128 stands for zero in the data rows.
Here are some points, each followed by its number:
[094 144 135 128 147 130 112 096 145 155 144 135 106 087 125 107 111 108 104
 111 162 172 117 156 092 166 107 090 122 140 089 168 162 166 241 095 177 136
 102 088 108 160 093 129 118 132 102 168] 0
[125 097 080 128 114 087 140 151 101 099 108 093 124 150 151 132 142 097 143
 143 098 091 134 109 193 093 143 131 123 096 161 097 093 100 092 144 082 119
 168 219 138 100 168 113 111 114 160 117] 1
[096 104 106 146 148 138 111 116 136 132 130 100 111 092 116 096 121 087 119
 118 128 132 121 122 097 129 116 173 129 134 112 119 136 098 143 106 114 149
 116 084 113 120 104 104 110 116 125 164] 2
[216 134 106 102 121 110 124 108 121 181 117 146 130 126 105 118 126 118 119
 123 119 122 120 160 126 121 131 092 135 128 111 104 116 157 116 141 141 149
 128 107 129 159 131 140 097 125 122 113] 3
[089 193 099 119 118 090 131 181 093 116 109 101 132 187 140 132 138 139 135
 142 102 100 148 114 170 094 146 196 128 134 169 085 096 084 097 139 092 175
 152 170 133 101 148 109 086 113 147 110] 4
[139 108 215 123 122 117 138 185 108 098 114 088 140 138 141 120 133 096 148
 143 096 092 131 108 142 096 138 167 121 103 158 084 115 090 094 146 083 126
 130 134 124 099 155 101 116 113 144 102] 5
[093 132 142 098 118 183 134 096 107 143 125 159 125 115 092 126 121 126 112
 119 130 133 129 142 123 136 121 078 128 147 101 129 128 102 124 117 201 113
 125 137 118 127 120 151 233 135 118 133] 6
[089 119 157 136 134 119 107 100 150 147 162 255 114 086 118 102 116 097 110
 114 135 148 116 138 093 141 113 255 130 194 105 156 143 116 170 103 147 181
 123 096 112 122 107 146 110 120 107 144] 7
[255 082 090 090 105 076 211 094 078 083 109 112 135 255 139 255 157 083 196
 168 101 100 132 123 219 105 146 065 100 072 158 094 076 198 083 240 092 114
 159 255 117 173 220 189 158 166 145 078] 8
[145 096 156 135 130 228 108 099 233 131 161 135 111 094 110 112 109 080 108
 112 187 196 119 146 083 185 099 093 111 118 084 197 126 222 183 089 172 115
 089 090 106 255 092 140 191 146 098 165] 9
[118 101 084 110 114 094 131 134 126 106 107 105 148 142 134 152 145 118 154
 138 099 098 132 108 155 098 141 103 123 100 138 083 094 099 098 156 092 125
 139 171 146 105 146 107 091 123 140 148] 10
[124 095 134 136 141 255 109 086 146 148 197 127 116 097 110 101 111 119 113
 118 189 202 111 135 088 159 104 139 130 112 092 224 125 153 162 091 147 117
 097 099 099 153 094 142 163 142 100 238] 11
[219 106 083 117 118 087 184 152 103 109 109 089 129 128 135 126 149 143 156
 140 097 093 153 110 153 093 149 129 138 102 154 081 101 091 096 144 085 125
 148 125 151 099 148 102 084 113 149 100] 12
[078 156 117 117 135 162 115 106 140 152 125 148 148 095 098 105 117 137 109
 118 133 136 125 132 105 126 117 107 146 167 126 131 232 099 130 102 155 113
 117 091 157 119 108 116 110 118 119 125] 13
[125 204 089 119 120 107 125 183 109 148 107 122 119 109 123 119 131 255 126
 130 096 100 144 130 168 102 141 103 151 153 147 085 109 080 102 128 098 130
 142 119 139 100 133 109 080 118 156 128] 14
[130 107 081 116 131 104 150 151 098 096 109 095 144 197 162 128 141 164 148
 144 094 090 129 108 153 092 136 131 118 090 152 087 093 093 093 178 081 123
 126 142 126 099 155 105 097 115 154 090] 15
[111 117 255 093 126 102 142 099 105 139 117 169 131 116 094 163 123 193 122
 122 123 140 125 150 119 139 123 071 152 124 113 117 123 106 128 135 168 112
 142 122 147 135 119 153 116 142 120 158] 16
[110 113 094 149 132 106 122 135 120 154 113 102 124 094 115 105 129 146 118
 125 104 115 175 119 119 131 133 158 146 136 147 094 160 083 126 107 121 128
 139 098 151 098 121 106 083 109 140 122] 17
[130 108 171 130 132 124 106 076 168 125 204 189 118 102 100 112 105 090 107
 110 255 231 113 157 083 255 096 086 109 099 080 255 134 255 200 087 217 111
 084 109 106 225 094 255 255 161 089 131] 18
[095 154 090 149 116 096 132 149 095 114 108 095 125 148 131 146 148 128 144
 138 093 096 131 111 144 106 158 091 126 101 141 087 092 092 100 175 091 135
 148 178 176 110 156 111 082 122 145 112] 19
[105 094 146 135 161 120 110 084 157 145 164 113 122 093 113 100 112 079 108
 113 181 176 111 142 090 163 107 107 122 119 089 178 138 157 169 096 153 122
 091 098 100 146 093 129 201 134 107 124] 20
[214 118 081 123 121 111 132 148 126 106 108 091 135 125 147 131 134 167 137
 138 096 094 135 106 141 107 141 142 130 109 187 094 103 086 107 193 088 129
 188 114 139 091 156 100 082 115 143 098] 21
[167 090 236 142 166 116 110 094 148 121 159 109 116 098 114 114 111 075 125
 116 176 170 114 135 089 159 102 144 113 112 099 255 220 162 167 089 151 116
 097 093 101 149 095 188 181 167 097 123] 22
Which three points above are nearest to each new point? Their numbers follow each, nearest first.
[083 255 155 130 129 152 105 088 144 162 147 170 112 086 154 121 113 102 108
 114 156 176 114 155 091 189 106 130 124 170 093 191 188 181 172 092 179 127
 101 085 119 145 094 131 118 145 101 222] 0 13 20
[089 161 116 098 118 097 131 102 108 198 150 187 141 131 095 151 131 255 118
 126 124 123 131 138 132 123 122 082 140 130 110 108 118 101 120 132 197 113
 136 123 117 127 130 157 107 130 121 187] 16 14 6
[087 123 109 149 131 112 111 121 157 162 128 099 119 086 120 111 142 101 112
 134 119 125 117 138 097 115 128 190 137 139 117 118 168 093 142 100 112 129
 109 083 118 117 109 106 102 122 120 124] 2 17 13
[083 124 118 127 139 149 121 255 111 137 114 131 120 098 141 121 127 119 116
 123 107 107 130 118 122 109 133 168 145 135 250 094 145 081 113 111 113 122
 127 095 133 109 128 110 097 112 156 123] 17 5 4
[255 091 112 111 123 088 152 128 134 097 111 092 127 255 166 165 143 088 164
 152 104 092 129 108 179 097 151 092 111 083 143 083 090 129 085 170 085 138
 147 225 118 149 190 147 247 130 138 081] 8 1 15
[124 088 255 130 130 122 116 077 151 122 183 146 121 100 118 109 104 081 111
 112 240 228 105 161 090 235 095 091 104 100 078 251 125 255 201 092 245 113
 085 114 091 226 088 164 255 195 093 123] 18 9 22
[147 144 099 181 121 148 124 158 110 133 109 097 142 115 130 153 133 163 130
 132 095 099 141 110 136 098 155 109 129 120 139 091 106 090 112 150 093 125
 140 151 172 093 141 103 114 112 137 116] 19 10 21
[135 133 110 149 127 230 111 106 122 149 124 129 131 094 117 123 120 145 108
 116 131 135 120 138 116 129 116 100 135 255 109 128 143 094 145 103 152 118
 122 096 123 114 109 117 101 122 117 128] 13 2 6
[094 138 205 167 143 121 120 142 132 135 135 096 125 093 121 102 119 101 115
 119 131 147 119 134 093 128 117 255 148 127 110 125 151 108 141 100 114 136
 146 090 111 109 104 118 114 127 112 130] 2 17 7
[128 127 114 157 138 121 112 102 198 121 148 101 123 129 110 099 112 082 118
 118 164 161 127 141 090 144 108 130 126 120 095 167 130 136 157 098 131 129
 099 098 103 166 098 122 143 137 106 115] 20 2 0
